The rows of Y fall into 3 groups, which share some directions, and each row is roughly a mix of its group's hidden directions.
Y:
[[ 27  18   7  -8  51  -7   3  18  -2  12   8]
 [-12  12   9   5  -3  22   6  10  51 -27   3]
 [-26 -36 -16 -33  -1 -12  11 -21  -9   3  15]
 [ 23  19  17  12 -18  -1 -37 -30 -14 -10  12]
 [ -3 -45 -16  10  13   6   0 -22 -27  14  20]
 [  2 -21  28  -8  -3   2  -3 -17  25  25  39]
 [ 25  35  18  -7  -8 -18 -10  33  -6 -17  16]
 [ -1  49  28  -1  -2  -1 -11  11  20 -21 -13]
 [ 12  28   5   2 -26  17   5  -7  13 -44 -15]
 [-11  21  15  22  26  -9   1   5 -18 -45   2]
 [ 25  -5  16 -16 -22 -32  16  -1   3  35 -15]
 [-26 -11 -29 -17  -8  31  12  15  25 -20   7]
 [-16  17   0  -1 -15  27  28 -10  23  -3 -38]
 [ 29 -12   1 -11  -2  35  -2 -26  13 -29  19]
 [ -1  38  -8   0 -16  39 -18   8  -8  25   4]
 [ -3 -11  15  34  -4  20  24  34  -2  12 -24]
 [-14  -5  -5   9 -10 -50  -6   8  36  -7  -9]
 [-27  -9  14 -28   0  16  -2  -4  37  -1  30]
 [ 17  36  19 -10  -3  10  -9  -3  14 -16 -42]
 [  1 -24 -13  19  22 -20   1  23 -41  -7   7]
 [ -5   9 -15  28 -25 -28  20   0 -17 -33   8]
 [  7 -32 -26  31  -3 -36   7   2 -12   9  11]
 [ 28   1   7 -10 -12  13  32  22  21 -35   3]
 [ 26  17  27 -13 -23  25  -7 -27  -1 -22   3]
 [ 36 -14  -7  13   6   3  41 -29  -1   0 -11]
 [ 11  24 -17  40   7  -8   6 -24  10   0 -30]
 [  6  13 -35 -32  15  11 -32   5   6  10  21]
 [-15 -46 -20   8  14  -6  11 -30 -13 -13   3]
 [ -3   9  -9  21 -46 -22 -16  -5 -13 -26   0]
 [-27  26  20 -26 -22  16   7  24  11  10 -16]
 [-16 -18  -3 -20  11  12  -5  40  23 -25  18]
 [ 17  -3  -7  15  15 -34 -19  34  -3  -5  29]
 [ 12  21 -26 -31   1   6 -26 -11 -27  13 -21]
 [ 22  12  -4  22  29 -10 -15  32  26 -13  14]
 [  1 -24   7  12 -10  13  27 -13  20  44 -12]
 [-20  13  32  12   6  -5  11  28 -29  20 -21]
 [-35 -25 -20  23 -27   5  -5   1  26  -7 -10]
 [ 10  11 -24  28 -23  -5   6   2 -13  -1  45]
 [ -5  14 -29  -1  -3 -11   5   1 -43  36  -9]
 [ 33  20   2  -4  33 -24 -10  13 -22 -10  19]
 [ 12  -8 -26  15  39 -19 -16   5  -7 -28  16]
 [  4 -10   0  13  -6  -1 -24  31  -5  18 -46]
 [-16   8   0  40   5  -5 -12  27   3  -4 -38]
 [ -7  39  13  -4  -7  20  -7  -1   3 -39 -24]
 [-13 -28  15 -25   5  34  16  13  28  15   5]
 [  9  13  17  18   6  -5   4  17  22  51  -6]
 [  6 -21  30  37 -22  10  14  19  20   0  -7]
 [  5 -14   0   6  24   8 -14 -44  21 -30  -3]
 [ 13 -32  -7   1  18  -6  -9 -17 -36  34   2]
 [ 21  21   4 -22 -22  12  -5   0 -41  22  14]
 [ -2  13  18 -25  -9  22 -13 -43 -25  -3  -6]
 [-12  39  23   1 -19  29  -2  31  -2  -7  -3]
 [ -8  32 -34  20   9  30   2 -23  -8  -6  -8]
 [  9 -27  14 -35   2 -11  20  -3 -23  20  25]
 [ 28  22 -13  -9  12 -28 -19  22   2  33  -2]
 [-12  28 -25  22  17 -19   1 -17  -8 -37   2]
 [-14  25  30 -27 -14  -3   4  15  38   2   5]
 [ 15 -20  -5 -18 -35  -5  -9   1  30  32 -12]
 [-14 -10  38  -6 -19  11  22   9 -24  20 -23]
 [ 22  14  -4  18  43 -21 -10  26   8  12  10]
 [ -8  10   2  28  19 -45   5  24  20  -4   9]
 [-22   0  26 -28  22 -27  20   3 -15   5  24]
 [ -5  10  -9 -47  -8  14 -24 -19 -10   4  25]
 [ 27  -7  -1 -39   2  -7 -40   6 -12 -16   0]
 [ 14 -28 -32  22 -16   6   4 -17  36  -3  -4]
 [ 31  -4  14   1 -40  -6 -28  16  15  -4 -16]
 [-27 -10  28  15  29  -6  24  19 -21   8 -16]
 [ 43  32  30   8 -12   5 -11 -14   3   0   6]
 [  0 -30 -21  10   4  18  -6 -21 -41   6  19]
 [ -2  17  -6  13  -6  25   0  17 -38  36 -12]
 [ 16 -34  18   8 -22   5  40 -15   5  15  -1]
 [ 43  -1 -24  27 -12 -19  -1 -24  -3 -12   0]
 [  9   0  -4 -44  11   1 -14   1 -27   7  35]
 [ -8  -6 -31   4  16 -34  11  14  37 -16  -1]
 [ 13 -29  -7  22   8 -22 -29  13   2   0  36]
 [ -5  14 -15  29  11   2  -7  45 -21  14  16]
 [ 14  27 -25 -28  -6 -13 -27  -7  -5   2  32]
 [ 35  -3  13  27 -21 -28  -3  13   0  22  21]
 [ 31  -7   3  28  15 -20  -7  28  20  13  23]
 [ 21 -34  -7  20 -21   2  30  10  28 -11   7]
 [-16 -14 -28   3   4  16  -9   0   6  -6  52]
 [ 18   3 -18  32 -25  -2   4  13 -37  11  19]
 [  5 -17  42  17  12 -12   7  17 -10 -36  -2]
 [  1 -28  13   4  19  21   1  24 -28  20 -28]
 [-23 -19 -27 -13  -9  -4  14 -26 -19 -35  -4]
 [-16 -18 -25  14 -22 -27  23  34   4 -10  -2]
 [ 30 -29 -12 -26   9  -7   0 -16 -25 -17  24]
 [-18  28 -37  31  -6 -11  12  -9 -11  15 -15]
 [-18  14 -39  -2  -1  -3   3  -4 -11  45 -13]
 [ 17  15  -4  18  -1 -13 -39   3  -1 -39  19]
 [ -9  27 -28  34 -15   9  22 -27   9   1  -2]
 [-12  -4   7 -15 -13  43  -4 -26  18 -28 -10]
 [ 21  27  18 -18 -42  -9   7 -19  -5 -10 -13]
 [  0 -35 -30   3  -7 -16  12 -18 -38   6   8]
 [ 34  -7  -8  37  17 -14 -13   0 -23  23   2]
 [  3 -11  10 -18  20   4 -16  10 -25  49  -2]
 [ -2 -33  15 -27  20 -11   2  14 -21  24 -24]
 [  2  17  34  23 -16  10  38 -16 -14  -6 -10]
 [  4  23   1  22 -24 -13  38 -32 -12  -7   0]
 [-12 -37  -6  -9  29 -15  -4 -20 -31  19  -4]
 [ -1  17   9 -20 -22 -47   3  -6   3   4  28]
 [  3 -21  25   7 -14  -6  10 -12  30  17  40]
 [ 13  18 -37  -1   0  27 -18  -4 -24   1  30]
 [ 19 -30  14   4  -6   7  22 -19  16   7 -41]
 [ -8 -11  20  19  28 -22   0  14 -11 -36 -23]
 [ 25  33  20 -12 -26  10   1 -21 -15 -26  -6]
 [-39 -12 -11 -35 -14   2  11  19 -16 -20  -2]]
Here is one row of each group, with its name. Which group are the others in?
[ 21 -34  17 -30  -4  11   3 -17  29 -11  15] : K
[  9 -26 -17   2  -3 -38  22   2  35  10   7] : Q
[-13  36  10  12  -3  -5 -46  19  14  -1   2] : D

[-17  33  22 -33  -2 -31 -10  -3  12  -1 -12] : K
[ -8 -32   4  10  32  16   3  23   8  33 -12] : Q
[-12  -5 -13  -6 -17  -8  -8  23  21  36  36] : K
[  3  18  16   9 -32  -1 -34  23  19 -20  16] : D
[ -3   5  -6   0 -27 -19  20 -22  23 -43   0] : Q
[  2  25 -34   1  16  23  -3 -36  -5 -22  -7] : K
[ 38  -5   8  -6 -36 -24  -8   5 -28  -3  -3] : K
[-10  29  13  36 -27 -22  14   6  11 -11  17] : K
[ -7  16 -41 -23  14   0 -23  -2 -10   9  30] : K
[ -2  31  23 -46   8   2 -22  -1 -12  -2  -7] : K
[ 29 -49   4  19  -8  12  10   5   0 -13  16] : K
